(in the rows, 128 means zero)
Families of rows that turns and mirrors carry onto each other, the same ones carrying the whole set onto itself: the rest of each named row's family, in list order
4 families of 4 rows
Z_232: [123  95 117 136 159 142 123  85 112 145 110 136 106 148 106 115]
Z_639: [108 126 138 107 176 134 139 109 133 121  92 116 111 130  81 117]
Z_544: [126 153 111 132 171 165 134 122 166 124 116 104 127 123 101 137]
Z_642: [126 113 123 121 130 157 148  79 129 123 127 140 111 160 136 100]
Z_262: [112 141 141  94 146 149 162 105 148  99 110 121 117 142 113 101]
Z_943: [141 132 148 103 162 136 131  98 151 134 115 136 135 121 105  92]
Z_810: [114 106 113 144 141 129  90 111  99 104 107 145 104 157 127 151]
Z_95: [129 153 152  99 152 121 109 135 149  84 102 135 133 117 111 124]
Z_603: [139 129  97 153 160 169 124 103 151 144 130 119 124 137 119 134]
Z_73: [101 135 132 116 157 121 105 137 119  77  87 126 107 136 102 150]
Z_610: [138 130 133 129 130 121  79 125 124  85 119 157 127 139 144 141]
Z_691: [117 121 118 128 113 144 117 105 116  84 125 148 110 168 156 133]
Z_661: [134 135  94 161 145 161  97 120 141 113 128 127 120 145 135 162]
Z_782: [152 109 127 134 137 136 103  88 127 134 130 158 128 142 136 110]
Z_486: [106 149 137 103 128 138 131 130 136  60 108 128 113 149 133 133]
Z_662: [122 158 109 140 158 156 107 142 156  92 112 112 124 130 118 163]

Same family as Z_232: Z_639, Z_810, Z_73
Same family as Z_486: Z_642, Z_262, Z_691

Families of rows that turns and mirrors carry onto each other, the same ones carrying the whole set onto itself: the rest of each named row's family, in list order
6 families of 3 rows
Z_188: [121 120 109 147 116 131 162 134 152]
Z_136: [122 126 110 149 102 137 160 125 143]
Z_130: [131 138 146 176  81  81 133 103 154]
Z_963: [122 119 116 135 111 129 158 134 144]
Z_543: [ 85 101  86 162 101  74 125 117 139]
Z_269: [ 98 103  79 165 104  79 122 110 154]
Z_586: [ 77  97 104 170 107  79 131 129 161]
Z_438: [115 133 158 165  94  69 135 125 157]
Z_496: [ 87 102  88 180  96  83 132 105 160]
Z_550: [ 87  96  88 155 104  72 128 114 153]
Z_233: [123 141 152 167  80  74 148 112 145]
Z_98: [ 89 100  87 169 104  68 130 114 159]
Z_941: [122 129 109 149 117 131 164 115 160]
Z_155: [120 146 141 164  77  72 141  97 143]
Z_886: [118 134 152 158  75  70 140 112 140]
Z_964: [106 125 127 141 122 122 167 136 160]
Z_686: [116 127 110 134 116 125 161 129 136]
Z_77: [125 142 146 157  83  69 135 114 132]

Same family as Z_130: Z_496, Z_941
Same family as Z_586: Z_438, Z_964
Same family as Z_543: Z_686, Z_77
Same family as Z_188: Z_233, Z_98
Same family as Z_886: Z_963, Z_550

Families of rows that turns and mirrors carry onto each other, the same ones carrying the whole set onto itself: the rest of each named row's family, in list order
6 families of 6 rows
Z_703: [110 119  96 128 145 127 149 108]
Z_406: [ 95 116 102 132 131 122 147 113]
Z_660: [140 107  94 113 158 121 128 123]
Z_861: [134 118 120 164 133 102  88 124]
Z_558: [110 131 103 141 144 134 154 111]
Z_743: [126 111 132 134  95 136 108 110]
Z_633: [122 155 115 164 138 116 145 129]
Z_44: [123 121 137 156 143 104  88 132]
Z_327: [124 157 126 167 142 115 129 135]
Z_356: [112 112 106 141 134 129 149 101]
Z_766: [119 113 134 153 131 117  82 123]
Z_254: [155 130 111 109 121 109 124 158]
Z_156: [126 133 132 165 139 108  90 124]
Z_770: [120 123 137 131  99 130  93 112]
Z_607: [152 135 125 104 105 123 120 145]
Z_371: [129 151 130 165 131 115 145 137]
Z_349: [128  97  91 123 154 113 121 123]
Z_214: [146 108  99 105 151 112 121 136]
Z_361: [125 133 136 148 148 114  83 125]
Z_781: [152 148 111 104 113 113 123 142]
Z_109: [145 115  92 115 158 112 113 122]
Z_120: [151 135 117 110 105 109 131 147]
Z_949: [160 132 111 103 118 118 119 144]
Z_590: [132 100 107 116 159 110 118 143]
Z_329: [145 100  98 120 152 103 121 130]
Z_338: [117 125 103 136 139 137 145  97]
Z_376: [112 117 134 120  96 125 104 114]
Z_750: [134 162 127 160 140 125 138 132]
Z_297: [127 154 114 164 124 103 141 140]
Z_915: [134 150 124 172 136 110 127 144]
Z_640: [112 132 130 114 103 131  99 110]
Z_195: [126 131 129 117  93 129 100 118]
Z_331: [155 130 128 115 111 124 134 155]
Z_899: [110 128 103 147 126 130 155 111]
Z_481: [121 125 131 118  89 134 114 125]
Z_784: [118 131 133 152 131 113  80 120]

Same family as Z_481: Z_766, Z_254, Z_349, Z_915, Z_899
Same family as Z_120: Z_44, Z_356, Z_371, Z_329, Z_376
Same family as Z_297: Z_406, Z_861, Z_743, Z_590, Z_331
Same family as Z_214: Z_703, Z_633, Z_156, Z_770, Z_607

Families of rows that turns and mirrors carry onto each other, the same ones carrying the whole set onto itself: the rest of each named row's family, in list order
4 families of 4 rows
Z_966: [164 145 117 112 123 174 191 124  87 139 114]
Z_215: [143 125 157 164 142 146 182 182 109 116 125]
Z_149: [158 137 114 108 118 172 183 122  97 138 119]
Z_198: [174 154 142 155 131 130 209 176 114 116 153]
Z_626: [148 119 166 154 147 140 183 173 107 113 115]
Z_413: [159 133 107 104 123 171 190 132  88 131 113]
Z_27: [126 134 116  98 151 159 192 132 106 144 155]
Z_258: [145 136 160 159 151 138 177 178 101 107 121]
Z_238: [145 128 164 157 147 140 176 174 103 104 126]
Z_236: [177 151 140 156 140 123 210 162 113 116 155]
Z_123: [176 157 147 153 136 134 204 166 113 101 153]
Z_836: [131 125 114  99 156 170 205 137 103 140 150]
Z_204: [167 157 146 155 128 125 207 173 116 115 148]
Z_339: [115 133 121 106 154 161 206 132  98 141 150]
Z_403: [126 131 109 100 158 165 204 137 100 136 149]
Z_600: [160 129 113 110 122 173 185 118  93 135 124]

Same family as Z_258: Z_836, Z_204, Z_600
Same family as Z_236: Z_966, Z_626, Z_339
Same family as Z_238: Z_149, Z_198, Z_403

Families of rows that turns and mirrors carry onto each other, the same ones carrying the whole set onto itself: the rest of each named row's family, in list order
7 families of 4 rows
Z_212: [127 127 150 125  96 124 110 121 119  86 165 121 101 169 134 152 102]
Z_224: [147 122 190 141 131 188 146 145 146  80 143 148 147 171 145 122 112]
Z_101: [144 122 135 124 133 144 142 167 122 136 105 127 126 137 139 142 138]
Z_765: [126 129 143 139  90 148 112 132 119  87 156 146  92 164 158 143  91]
Z_32: [165 112 160 139 148 123 105 148 105 108 142 133 152 125 104 142  92]
Z_93: [144 134 175 140 124 192 149 145 150  83 133 154 147 170 149 130 100]
Z_250: [122 131 132 135 106 146 113 129 122  68 168 139 105 169 152 147  97]
Z_119: [156 128 181 127 127 186 141 139 146  81 145 139 142 185 153 131  92]
Z_17: [162 107 171 152 133 131 115 140  98 101 154 141 154 133 115 111  88]
Z_771: [157 131 171 124 134 188 141 157 147  76 130 149 154 170 147 122 101]
Z_757: [132 140 128 121 105 135 105 131 111  84 167 135  99 163 137 136  96]
Z_128: [122 131 145 128  92 133 108 127 121  86 156 133  93 161 148 154  95]
Z_885: [167 120 168 148 147 140 111 142  95  96 143 144 144 134 100 129  83]
Z_759: [146 122 182 142 125 178 154 144 149  71 133 138 159 169 146 131 116]
Z_560: [129 121 132 123 134 144 149 165 136 118 108 122 127 130 142 146 140]
Z_595: [145 125 187 132 137 191 130 140 148  88 149 155 136 173 154 128 106]
Z_977: [149 122 178 129 139 186 147 136 140  78 136 150 160 159 156 130 115]
Z_144: [167 113 178 158 134 122 126 135 114 102 149 133 145 133 101 121  88]
Z_999: [135 115 141 127  97 127 103 130 110  87 155 127  91 170 143 139  95]
Z_490: [126 112 130 118 127 138 147 156 149 110 116 114 125 126 140 151 130]
Z_197: [149 114 120 128 132 149 155 165 122 122 115 114 131 130 132 137 130]
Z_635: [167 127 177 154 139 134 112 148 100 115 143 135 148 129 103 127  96]
Z_180: [165 109 174 148 125 127 113 140 106 112 149 141 146 130  96 128  90]
Z_515: [119 133 146 130 103 140 101 132 123  89 169 138  95 171 137 143  93]
Z_7: [134 117 121 123 124 153 135 166 133 120 112 121 122 126 129 153 137]
Z_807: [132 117 119 110 131 162 144 165 125 113 113 115 118 133 138 143 126]
Z_455: [138 112 124 108 134 143 143 150 140 116 107 128 118 139 146 151 133]
Z_523: [158 107 162 147 129 135 103 149  99 118 145 149 152 123 102 133 103]

Same family as Z_250: Z_32, Z_119, Z_197
Same family as Z_144: Z_212, Z_759, Z_490
Same family as Z_101: Z_765, Z_595, Z_523
Same family as Z_771: Z_757, Z_885, Z_807

Families of rows that turns and mirrors carry onto each other, the same ones carrying the whole set onto itself: the rest of each named row's family, in list order
4 families of 8 rows
Z_695: [117 137 154 133 169 133 123 161 146]
Z_45: [151  95 112 111 187  87 124 138 135]
Z_508: [124 108 141 153 176 128  81 149 147]
Z_925: [101  95 116 155 165 118 108 114 162]
Z_383: [149 137 125 125 161 121 159 146 152]
Z_245: [104  72 115 148 157 124 135 140 160]
Z_736: [122  70 125 156 151 105 106 151 137]
Z_253: [126 101 142 146 163 145 112 176 145]
Z_293: [161 136 130 110 168 113 103 147 147]
Z_384: [112  75 126 134 175  85 132 139 161]
Z_312: [134  94 151 134 183 100 106 173 146]
Z_114: [132 112 101 110 175 100 145 115 141]
Z_449: [103  87 115 156 140 118 126 129 144]
Z_669: [140 108 103 112 162  91 128 113 162]
Z_933: [139 142 117 110 174 123 137 130 132]
Z_530: [106 124 131 154 164 141 102 128 154]
Z_379: [105 107 127 148 152 152 135 147 154]
Z_763: [166 122 136 124 171 109 138 167 145]
Z_994: [151  80  98 145 168  94 123 122 159]
Z_845: [134 123 100 144 153 128 139 109 159]
Z_868: [160 102 117 111 173  85 104 139 153]
Z_242: [173  98 123 144 175 108  97 155 144]
Z_246: [109 116 131 155 139 141 119 143 135]
Z_96: [162  94 121 125 172  87 145 154 153]
Z_996: [158 124 126 109 186 109 117 152 126]
Z_203: [156 142 125 142 162 143 113 143 144]
Z_283: [ 95 118 128 135 161 119 149 126 161]
Z_37: [128  99 140 155 151 128  98 165 128]
Z_375: [119  80 126 155 176 106  88 136 156]
Z_240: [125  66 129 147 168 118 113 168 151]
Z_798: [144 108 112 126 162  98 164 133 159]
Z_830: [139 144 115 111 157 118 127 120 156]

Same family as Z_293: Z_245, Z_253, Z_669, Z_379, Z_868, Z_240, Z_830
Same family as Z_763: Z_508, Z_925, Z_383, Z_530, Z_96, Z_375, Z_798
Same family as Z_114: Z_45, Z_736, Z_449, Z_933, Z_246, Z_996, Z_37

